One vector is turned by the same rotation once a tick. Each row is the vector after some number of ticks, and that number follows the row.
The counts run from 0 to 307.
[135 150 106 142 114 151 149 131  70  92 139 103 142 114 115 148 157 143
 129 122  95 148 144 128 131 153  95  94 156 131 166 181 150 113 102 144
 135 110 126 159 154 142 158 154 136  96 118 149 111 150 197 176  99 138
 142  66 171 133 157  62 116 140 126 137 122 122 114] : 176
[150 140  98 143 119 153 119 140  92 108 154  81 154  97 101 170 159 116
 112 144  96 148 163 122 149 149  98  95 144 114 120 194 149 112  86 120
 140 152 107 117 155 150 166 114 136 123 133 137  85 173 176 165 107 152
 130  94 153 118 139  87 123 135 104 156 123 156  96] : 189
[ 73 116  66 133 135 153 114 133 145 164 119  82 182 112 120 139 151 178
 120 109 117 106  95  96 154  98 122 147 132 100 108 169 150 123 117 123
 159 144 102 137 115 179 166 122 126 141 143 146  96 140 184 134 124 117
 105 108 160 138 159 127  96 149 127 111 127 132  94] : 155
[152 139  70 140  87 144 114  74 117 100 132 119 178 128 153 151 163 170
 121 103 134 123 162  53 155 110 117 107 126 142 116 162 123 140 152 118
 126 163 131 147 109 129 149 125 139  83 147 140  98 137 170 104 154 101
  97 158 136  74 126 110 146 132  71 155 158 136 115] : 271
[135 150  94 144 111 156 107 135  98 115 139  73 146 103 107 161 164 115
 106 146 111 133 164 117 149 130  85 103 140 114 102 203 145 105 103 133
 135 161  96 138 157 165 169 114 141 114 135 138  80 183 165 151 103 138
 123 112 133 123 144 102 123 158  97 149 130 172  93] : 188
[ 73 125  77 146 124 159 116 122 131 167 117  91 161 113 114 136 176 173
 118 118 124 120  98 104 150  93  92 133 135  93 116 172 150 125 120 137
 160 155 101 156 129 174 176 140 135 134 142 151  93 151 190 133 111 111
 106 108 146 136 164 113 101 150 122 116 138 136  93] : 156
[139 128  54 136 123 154 126 102 146 134 101 128 171 115 128 102 140 183
 125  80  84  95 102  90 132 116 165 152 132 108 118 139 135 138 163 119
 163 117  88 148 120 152 111 140 124  68 165 156 112 103 177 144 121 126
 138 131 177 136 149 110  97 134 117  97  98 118 121] : 266
[ 95 125  85 144 122 131 128 114 108 109 108  67 148 131 117 170 168 135
 148 118 132 116 138  64 169 124 100 104 114 132 127 184 132 133  86 108
 104 130 139 125 150 131 185  96 139 114 100 132  80 165 118 115 148 114
 116 121 166  89 118 134 139 148 107 154 126 139  81] : 116
[163 144  86 158 115 143 145  97  87  75 107 143 110 133 104 129 195 130
 134 117  90 159 148 102 143 161 113 105 158 136 162 151 120 139 121 132
 134 118 115 162 163 118 138 136 152  53 119 150  97 145 168 173 127 129
 164 105 176 129 125  83 120 129  98 147 117 122 124] : 34
[133 139  48 144  98 138 104  76 140 130  89 120 163 120 152 120 159 164
 118  87 123  77 135  63 148  92 132 134 123 118 116 148 121 131 168 122
 131 149  89 176 114 147 132 131 151  86 156 156  97 130 144 112 117  95
 107 159 135 101 137 123 128 147  93 110 129 141 119] : 57
[143 128  84 145 116 136 118  99 107  79 111 102 154 129 116 147 187 136
 134 127 125 151 177  69 171 140 124 101 126 135 111 166 142 156  99  94
 126 149 127 113 144 125 160  97 125 104 141 118  70 152 156 133 157 115
 132 144 168  86 111 120 136 133  73 181 151 151 110] : 258
[108 113  88 134 137 146 118 121 121 155 106  51 163  94  96 157 165 151
 105 118 112 107 127  93 143 100 104 123 105 110 105 194 148 111 115 118
 138 159  91 124 126 169 181 123 125 147 136 137  74 168 148 108 103 133
 104 134 159 120 155 141 111 170 105 111 124 164  96] : 170
[141 133  83 163 110 120 132  87  88  76 102 120 134 118 133 131 197 132
 116 111 110 139 185  66 127 139 100  97 122 149 136 158 117 122 140 134
 126 151 103 188 144 142 137 153 146  97 123 141  91 149 136 129 103 113
 115 143 176  92 135 103 132 159  98 150 154 149 140] : 3
[166 158  77 123  89 168 109 100 107  83 127  94 164 133 135 167 141 150
 130 125 133 116 176  77 160 141 127 105 136 135 106 175 138 141 114 109
 108 154 127 109 138 126 155  88 140  75 146 136  96 158 160 128 162 119
 132 120 132  97 110 101 138 122  63 177 120 142 100] : 61
[100 114  69 152 125 140 142  85 134 142  63 121 137 132 115 112 189 173
 128  78 115  95  89  77 145 108 138 145 129 102 138 142 130 148 158 122
 145 128  91 172 121 136 141 147 145  92 133 158 100 122 150 133 126 107
 131 137 172 124 134 130  91 148 117  94 112 119 128] : 70
[166 143  61 144  96 150  94 134 116  84 123 121 150 105 141 118 121 123
 130 109  69 103 186  96 133 173 157 102 133 144 100 150 113 118 128  93
 136 123 114 128 169 159 105 102 127  80 166 121  86 143 131 153  99 144
 153 118 170 124 124 105 112 161 106 150 109 150  91] : 7
[174 137  87 133 119 151 135 124 105  74 101  99 135 132  92 140 150 127
 131 101  88 127 165  93 145 182 156 107 128 148 137 163 136 148  96  85
 115 102 146 108 159 118 129  86 121  68 143 121  80 144 144 138 136 136
 168 107 182 126 108 114 124 148  92 165  90 138  98] : 276
[116 115  91 144 133 147 130 119 116 152 131  57 174  97  97 170 167 138
 106 133 125 123 124  87 160  97  94 119 125 104 110 194 152 119  97 122
 144 166 101 111 122 160 182 122 131 142 126 148  81 155 164 121 116 141
 110 133 162 103 138 129 127 138 100 124 138 156  93] : 171
[171 134  71 163 107 117 116 112  84  81 126 102 156 101 137 149 153 116
 134 116  87 126 193  65 129 154 133  85 128 163 123 161 111 122 118 114
 121 134 126 139 159 139 119 118 132  79 124 130  87 140 118 132 108 144
 132 126 185  81 121  94 153 155 104 155 123 147 117] : 5
[169 163  87 136  82 154 133  74  92  82 113 118 138 131 130 149 175 144
 119 117 128 122 166  73 143 133  93 108 148 133 146 172 132 132 140 142
  99 151 116 176 140 115 154 134 159  60 126 157 108 141 173 131 125 107
 127 116 132 103 130  83 142 129  77 150 133 130 126] : 287
[123 131  71 158 114 143 111 115 108  75 115 130 130 142 117 124 171 133
 143 124  88 147 167  95 157 159 139 114 148 124 122 151 118 150 104 102
 148 125 118 123 176 132 134  86 139  77 151 123  73 157 140 172 148 130
 163 118 166 116 114 101 108 160  98 171 129 140  98] : 260
[102  93  66 156 130 125 140 106 117 124 113 110 180  99 145 117 168 178
 123  81  96 121 134  69 123 117 142 117 105 150 134 138 133 126 134 113
 156 107 119 168 114 171 137 164 100 123 130 138 112 108 152 108 101 128
  98 133 226 108 161 124 122 147 142 107 137 119 131] : 197
[173 141  90  95 120 151 134  94 103  91  83  98 149 130 124 130 117 181
 130  80 110  93 153  82 126 153 169 119 107 159 145 166 140 141 130  87
  91  81 147 137 127 122 134 128 104  71 148 138 114 116 166  94 134 115
 133 107 188 136 137 130 119 145 115 129  92 113 123] : 307
[143 145  85 125 121 174 146 133 100 146 118  84 159 116 104 152 113 157
 140  90  98  90  97 104 131 135 147 127 142 123 152 168 146 120 103 127
 134  98 121 113 137 147 144 127 125  77 127 165 113 128 182 154 123 147
 146  71 183 154 138  94 110 125 137  96  65 101 108] : 122
[ 83 107  63 159 124 137 143  88 126 137  96 109 160 137 110 147 186 166
 145  99 113 111  90  57 172  95 121 132 128 108 133 145 127 151 113 121
 150 143 108 121 136 132 163 118 149  89 109 166  89 136 150 136 160 111
 121 135 192  94 119 130 123 128 116 117 120 116 103] : 86
[207 147  89 121 119 162 117 132  89  95 133  75 160  86 118 135 113 126
  98 112  86 112 184 113 122 156 142 108 121 148 114 187 143 106 119 109
 122 129 112 126 141 150 118 120 117  87 158 133 100 149 162 135  91 155
 136 106 162 135 134  92 125 142  89 146  98 156 112] : 220
[158 159 102  81 105 167 112 115 114 107  77  96 131 128 127 118 125 177
 116  94 114  78 140 106 138 137 137 134 111 138 138 176 144 126 139  92
  83  86 137 167 132 131 146 123 109  84 169 138 118 133 176 107 122  95
 128  99 137 161 139 129  88 170  90 129 103 133 109] : 95
[145 138  56 167  94 128 100 120 107  99 141 118 160 109 161 133 152 125
 122 116  87 115 187  78 124 142 116  94 146 150 112 156 106 108 142 134
 140 147  93 162 159 165 110 128 149  86 141 138 106 154 130 149  87 139
 122 127 150  91 145  79 139 159 104 148 129 147 110] : 217
[173 139  87 148 117 145 156  94  86  72 113 126 132 131  95 128 174 133
 145 106  86 138 158  94 130 169 144 100 150 141 160 156 126 143 115 127
 131 109 127 146 161 118 123 138 133  53 123 149 112 122 162 163 123 144
 164 101 191 121 131  84 130 134 116 144  97 122 133] : 35
[159 131  84 132 131 157 121  92 131 135  92  85 160 104  87 139 173 157
  86 119 114 124 126 100 167 106 126 140 113  98 101 186 159 150 137 102
 141 165  94 143 103 147 154 118 126 115 173 140  71 142 184 111 125 115
 126 152 147 132 135 148 101 142  67 125 139 173 117] : 28
[118 119  76 124 133 134 130 116 104 122  94 107 151 107 140 104 138 169
 112  92  88  97 143  91 107 130 142 124 102 146 130 155 133 113 141 105
 124  91 122 197 134 167 130 168 102 130 149 123 111 126 144 108  69 118
 113 118 202 138 171 129  93 185 142 104 115 138 127] : 181
